In the data rows, 128 means zero.
Some points:
tensor([102, 128, 111, 131, 140, 129, 101, 156, 058, 226, 240, 151, 132, 167, 241, 045, 110, 153, 166, 174, 107, 143,
        146, 162, 131, 142, 138, 092, 115, 138, 146, 102])
tensor([128, 174, 186, 123, 109, 184, 079, 127, 161, 116, 161, 115, 140, 110, 124, 153, 077, 152, 136, 138, 106, 134,
        122, 130, 091, 151, 158, 160, 246, 094, 195, 112])
tensor([145, 156, 216, 110, 144, 114, 077, 063, 126, 149, 104, 115, 115, 073, 143, 122, 170, 103, 171, 094, 123, 102,
        122, 133, 118, 186, 100, 149, 062, 088, 125, 143])
tensor([063, 064, 102, 102, 170, 120, 110, 151, 164, 108, 150, 115, 125, 075, 150, 081, 116, 117, 078, 172, 135, 063,
        160, 086, 094, 116, 131, 141, 150, 115, 153, 096])
tensor([173, 146, 124, 132, 157, 137, 132, 226, 150, 097, 169, 128, 087, 155, 090, 150, 134, 094, 083, 141, 109, 130,
        135, 151, 133, 109, 077, 071, 101, 113, 124, 148])
tensor([112, 161, 148, 095, 125, 122, 097, 111, 151, 111, 140, 090, 104, 115, 126, 157, 113, 120, 085, 141, 170, 146,
        133, 123, 104, 135, 094, 096, 063, 135, 129, 123])
tensor([087, 156, 091, 132, 104, 148, 136, 115, 124, 127, 132, 118, 151, 204, 188, 063, 105, 122, 158, 114, 174, 158,
        131, 117, 086, 177, 152, 124, 119, 119, 111, 151])
tensor([125, 115, 094, 142, 080, 156, 125, 130, 132, 133, 088, 100, 106, 151, 107, 127, 112, 153, 116, 132, 113, 116,
        111, 141, 077, 106, 127, 125, 108, 132, 067, 119])
tensor([104, 105, 124, 119, 127, 161, 102, 094, 079, 159, 115, 113, 139, 158, 155, 203, 155, 137, 160, 103, 128, 158,
        128, 139, 165, 114, 160, 176, 097, 151, 141, 125])
tensor([138, 103, 068, 104, 108, 103, 097, 107, 143, 111, 126, 085, 107, 140, 101, 141, 164, 131, 166, 114, 154, 131,
        135, 104, 127, 142, 115, 143, 132, 063, 131, 114])
tensor([116, 202, 167, 148, 132, 194, 081, 138, 174, 148, 129, 106, 132, 128, 075, 106, 157, 108, 169, 139, 120, 182,
        130, 105, 119, 139, 102, 159, 054, 127, 108, 073])
tensor([163, 146, 165, 102, 100, 119, 126, 103, 172, 124, 153, 102, 113, 089, 148, 127, 097, 120, 075, 169, 123, 136,
        088, 192, 129, 091, 163, 121, 138, 113, 160, 169])
tensor([119, 156, 150, 122, 132, 144, 156, 102, 158, 117, 125, 116, 081, 171, 126, 163, 128, 165, 106, 169, 112, 065,
        127, 166, 155, 135, 101, 128, 134, 146, 131, 092])
tensor([147, 092, 149, 174, 186, 096, 097, 088, 136, 132, 087, 109, 130, 142, 127, 097, 135, 094, 140, 120, 148, 152,
        139, 169, 069, 124, 155, 135, 151, 184, 119, 167])
tensor([102, 134, 109, 084, 143, 119, 108, 142, 114, 056, 119, 114, 143, 092, 133, 121, 119, 172, 150, 115, 125, 194,
        115, 076, 139, 128, 120, 113, 116, 151, 103, 105])
tensor([071, 082, 096, 103, 131, 087, 156, 099, 152, 116, 163, 088, 118, 134, 093, 133, 154, 142, 122, 088, 099, 146,
        067, 122, 065, 117, 123, 163, 149, 132, 178, 108])
tensor([124, 068, 185, 129, 076, 128, 143, 190, 133, 117, 163, 112, 158, 164, 127, 180, 161, 110, 138, 089, 146, 167,
        165, 111, 129, 174, 118, 128, 121, 161, 143, 121])
tensor([156, 124, 167, 109, 092, 131, 120, 118, 105, 128, 117, 133, 092, 145, 098, 111, 055, 147, 099, 101, 128, 075,
        132, 104, 117, 144, 121, 109, 035, 151, 236, 140])
tensor([094, 107, 130, 110, 137, 113, 144, 147, 089, 146, 025, 209, 184, 147, 146, 183, 112, 059, 056, 223, 070, 111,
        112, 075, 116, 115, 116, 143, 140, 106, 145, 116])
tensor([143, 160, 105, 129, 111, 120, 148, 108, 105, 203, 208, 166, 099, 222, 170, 075, 194, 152, 116, 111, 130, 136,
        106, 083, 143, 155, 167, 130, 117, 098, 118, 141])
tensor([121, 115, 140, 074, 116, 123, 107, 129, 213, 085, 121, 255, 118, 153, 138, 087, 115, 148, 137, 106, 133, 137,
        124, 133, 131, 097, 104, 143, 103, 129, 100, 130])
tensor([173, 131, 123, 092, 123, 106, 199, 100, 135, 140, 125, 112, 068, 109, 154, 158, 122, 101, 153, 051, 112, 178,
        155, 122, 142, 095, 167, 111, 136, 072, 139, 075])
tensor([118, 134, 089, 119, 124, 143, 139, 148, 138, 184, 064, 122, 139, 113, 174, 171, 092, 037, 066, 192, 082, 108,
        156, 039, 148, 148, 099, 121, 158, 118, 134, 171])
tensor([135, 126, 104, 163, 115, 168, 149, 099, 169, 157, 105, 107, 129, 100, 135, 124, 089, 141, 038, 118, 129, 123,
        092, 195, 151, 140, 116, 080, 107, 138, 103, 113])
tensor([140, 129, 056, 123, 155, 115, 166, 104, 094, 113, 104, 128, 071, 114, 127, 140, 131, 124, 131, 133, 143, 147,
        179, 159, 130, 173, 080, 160, 169, 124, 159, 129])
tensor([102, 100, 195, 140, 175, 078, 131, 136, 101, 153, 069, 100, 122, 146, 159, 146, 113, 167, 166, 141, 157, 155,
        130, 133, 113, 107, 113, 078, 162, 084, 106, 141])
tensor([106, 153, 127, 122, 102, 140, 137, 127, 124, 100, 143, 084, 138, 117, 090, 135, 109, 153, 138, 161, 096, 178,
        090, 105, 113, 116, 143, 148, 110, 151, 092, 138])
tensor([168, 068, 181, 130, 172, 085, 122, 166, 122, 155, 108, 099, 168, 125, 134, 130, 197, 179, 136, 131, 098, 150,
        118, 130, 161, 115, 150, 135, 139, 148, 122, 138])
tensor([123, 136, 124, 089, 078, 172, 116, 128, 104, 139, 113, 137, 101, 091, 088, 131, 160, 084, 180, 113, 193, 110,
        111, 128, 168, 102, 141, 117, 153, 167, 080, 161])
tensor([072, 122, 132, 113, 115, 126, 163, 175, 109, 093, 107, 122, 095, 097, 135, 082, 148, 099, 142, 070, 102, 098,
        135, 145, 173, 126, 137, 103, 145, 138, 128, 120])
tensor([095, 116, 107, 098, 127, 090, 145, 147, 151, 129, 113, 085, 135, 121, 098, 115, 145, 143, 170, 125, 154, 141,
        140, 138, 149, 122, 115, 124, 136, 097, 142, 091])
tensor([110, 155, 159, 255, 093, 072, 131, 074, 161, 095, 161, 159, 097, 094, 129, 150, 157, 126, 146, 141, 123, 123,
        146, 091, 113, 081, 084, 091, 149, 143, 117, 131])
tensor([161, 162, 176, 101, 100, 134, 131, 071, 022, 176, 190, 103, 249, 195, 179, 071, 104, 113, 089, 106, 132, 102,
        144, 129, 137, 021, 007, 167, 147, 126, 077, 153])
tensor([110, 158, 118, 128, 124, 073, 112, 163, 103, 132, 126, 109, 122, 132, 086, 135, 054, 169, 077, 117, 118, 054,
        168, 168, 132, 151, 173, 168, 111, 157, 053, 162])
tensor([198, 087, 123, 178, 133, 110, 142, 129, 147, 116, 101, 155, 137, 112, 109, 093, 073, 167, 170, 152, 137, 122,
        111, 145, 146, 161, 114, 174, 130, 127, 098, 096])
tensor([154, 176, 080, 112, 148, 114, 148, 088, 143, 117, 108, 083, 159, 190, 156, 158, 142, 092, 183, 116, 100, 105,
        093, 132, 156, 138, 143, 102, 125, 178, 147, 154])
tensor([137, 114, 070, 187, 144, 139, 111, 246, 107, 128, 142, 123, 139, 093, 150, 148, 120, 114, 153, 095, 089, 103,
        099, 164, 120, 104, 129, 167, 106, 119, 112, 153])
tensor([140, 094, 126, 125, 149, 100, 160, 077, 102, 099, 172, 188, 174, 125, 092, 142, 107, 000, 071, 216, 097, 104,
        109, 094, 108, 172, 219, 143, 117, 111, 123, 023])
tensor([098, 085, 087, 107, 149, 111, 162, 133, 144, 159, 129, 112, 128, 125, 046, 078, 108, 122, 115, 142, 146, 113,
        145, 130, 159, 116, 133, 114, 161, 133, 168, 130])
tensor([170, 137, 110, 106, 093, 157, 125, 134, 124, 110, 083, 102, 109, 088, 146, 090, 164, 154, 139, 145, 089, 103,
        196, 124, 088, 120, 168, 093, 137, 152, 112, 083])
tensor([124, 140, 095, 104, 171, 138, 145, 106, 142, 096, 134, 197, 149, 092, 126, 163, 138, 149, 175, 121, 122, 163,
        197, 159, 124, 084, 124, 119, 109, 103, 135, 178])
tensor([121, 125, 123, 110, 120, 119, 149, 141, 114, 157, 166, 173, 184, 090, 112, 198, 141, 172, 168, 108, 131, 126,
        128, 123, 134, 126, 136, 110, 130, 169, 099, 144])
tensor([127, 144, 123, 170, 101, 150, 169, 135, 127, 107, 085, 111, 146, 072, 140, 081, 168, 176, 126, 157, 127, 128,
        115, 157, 133, 122, 150, 178, 067, 123, 171, 161])
tensor([109, 093, 077, 133, 137, 160, 136, 111, 107, 148, 142, 166, 214, 085, 130, 197, 154, 176, 138, 098, 156, 125,
        122, 159, 100, 162, 105, 083, 113, 117, 110, 136])
tensor([165, 125, 096, 150, 118, 129, 129, 173, 130, 104, 160, 090, 144, 161, 139, 188, 124, 105, 133, 150, 190, 135,
        101, 114, 133, 125, 123, 137, 101, 125, 113, 133])
tensor([135, 148, 111, 103, 109, 130, 150, 149, 138, 161, 121, 202, 089, 124, 100, 056, 172, 111, 143, 111, 145, 165,
        091, 135, 112, 153, 106, 143, 150, 175, 111, 151])
tensor([157, 060, 198, 161, 236, 175, 194, 186, 137, 109, 135, 122, 096, 143, 124, 111, 121, 136, 135, 096, 159, 122,
        117, 086, 126, 127, 122, 129, 136, 123, 120, 135])
tensor([118, 104, 138, 222, 142, 107, 069, 062, 119, 119, 107, 141, 093, 156, 102, 090, 135, 100, 127, 108, 105, 147,
        132, 099, 194, 132, 136, 109, 154, 122, 131, 186])
tensor([138, 137, 165, 099, 132, 164, 092, 088, 112, 074, 158, 112, 103, 125, 099, 135, 109, 158, 108, 153, 077, 082,
        120, 151, 163, 160, 128, 115, 165, 090, 118, 159])
tensor([145, 137, 143, 125, 120, 128, 116, 107, 161, 122, 143, 109, 084, 121, 145, 144, 103, 125, 075, 119, 187, 113,
        136, 110, 146, 113, 143, 147, 137, 162, 117, 131])
tensor([144, 241, 149, 177, 102, 144, 051, 180, 104, 126, 078, 184, 173, 135, 116, 147, 142, 150, 109, 086, 177, 124,
        126, 140, 118, 117, 185, 112, 218, 091, 231, 058])
These points spread out most along one direction. For each point below, how far along it does it lie, from 0 to 99? 50 is the average, and the first point above lies past it. One standard deviation of the points above along it is 16.
tensor([095, 116, 107, 098, 127, 090, 145, 147, 151, 129, 113, 085, 135, 121, 098, 115, 145, 143, 170, 125, 154, 141,
        140, 138, 149, 122, 115, 124, 136, 097, 142, 091]) 56
tensor([110, 155, 159, 255, 093, 072, 131, 074, 161, 095, 161, 159, 097, 094, 129, 150, 157, 126, 146, 141, 123, 123,
        146, 091, 113, 081, 084, 091, 149, 143, 117, 131]) 52
tensor([138, 137, 165, 099, 132, 164, 092, 088, 112, 074, 158, 112, 103, 125, 099, 135, 109, 158, 108, 153, 077, 082,
        120, 151, 163, 160, 128, 115, 165, 090, 118, 159]) 40
tensor([173, 131, 123, 092, 123, 106, 199, 100, 135, 140, 125, 112, 068, 109, 154, 158, 122, 101, 153, 051, 112, 178,
        155, 122, 142, 095, 167, 111, 136, 072, 139, 075]) 55
tensor([121, 115, 140, 074, 116, 123, 107, 129, 213, 085, 121, 255, 118, 153, 138, 087, 115, 148, 137, 106, 133, 137,
        124, 133, 131, 097, 104, 143, 103, 129, 100, 130]) 55
tensor([156, 124, 167, 109, 092, 131, 120, 118, 105, 128, 117, 133, 092, 145, 098, 111, 055, 147, 099, 101, 128, 075,
        132, 104, 117, 144, 121, 109, 035, 151, 236, 140]) 41
tensor([198, 087, 123, 178, 133, 110, 142, 129, 147, 116, 101, 155, 137, 112, 109, 093, 073, 167, 170, 152, 137, 122,
        111, 145, 146, 161, 114, 174, 130, 127, 098, 096]) 50
tensor([140, 094, 126, 125, 149, 100, 160, 077, 102, 099, 172, 188, 174, 125, 092, 142, 107, 000, 071, 216, 097, 104,
        109, 094, 108, 172, 219, 143, 117, 111, 123, 023]) 0
tensor([110, 158, 118, 128, 124, 073, 112, 163, 103, 132, 126, 109, 122, 132, 086, 135, 054, 169, 077, 117, 118, 054,
        168, 168, 132, 151, 173, 168, 111, 157, 053, 162]) 42
tensor([170, 137, 110, 106, 093, 157, 125, 134, 124, 110, 083, 102, 109, 088, 146, 090, 164, 154, 139, 145, 089, 103,
        196, 124, 088, 120, 168, 093, 137, 152, 112, 083]) 47
tensor([109, 093, 077, 133, 137, 160, 136, 111, 107, 148, 142, 166, 214, 085, 130, 197, 154, 176, 138, 098, 156, 125,
        122, 159, 100, 162, 105, 083, 113, 117, 110, 136]) 61
tensor([144, 241, 149, 177, 102, 144, 051, 180, 104, 126, 078, 184, 173, 135, 116, 147, 142, 150, 109, 086, 177, 124,
        126, 140, 118, 117, 185, 112, 218, 091, 231, 058]) 44
tensor([168, 068, 181, 130, 172, 085, 122, 166, 122, 155, 108, 099, 168, 125, 134, 130, 197, 179, 136, 131, 098, 150,
        118, 130, 161, 115, 150, 135, 139, 148, 122, 138]) 62
tensor([118, 104, 138, 222, 142, 107, 069, 062, 119, 119, 107, 141, 093, 156, 102, 090, 135, 100, 127, 108, 105, 147,
        132, 099, 194, 132, 136, 109, 154, 122, 131, 186]) 52
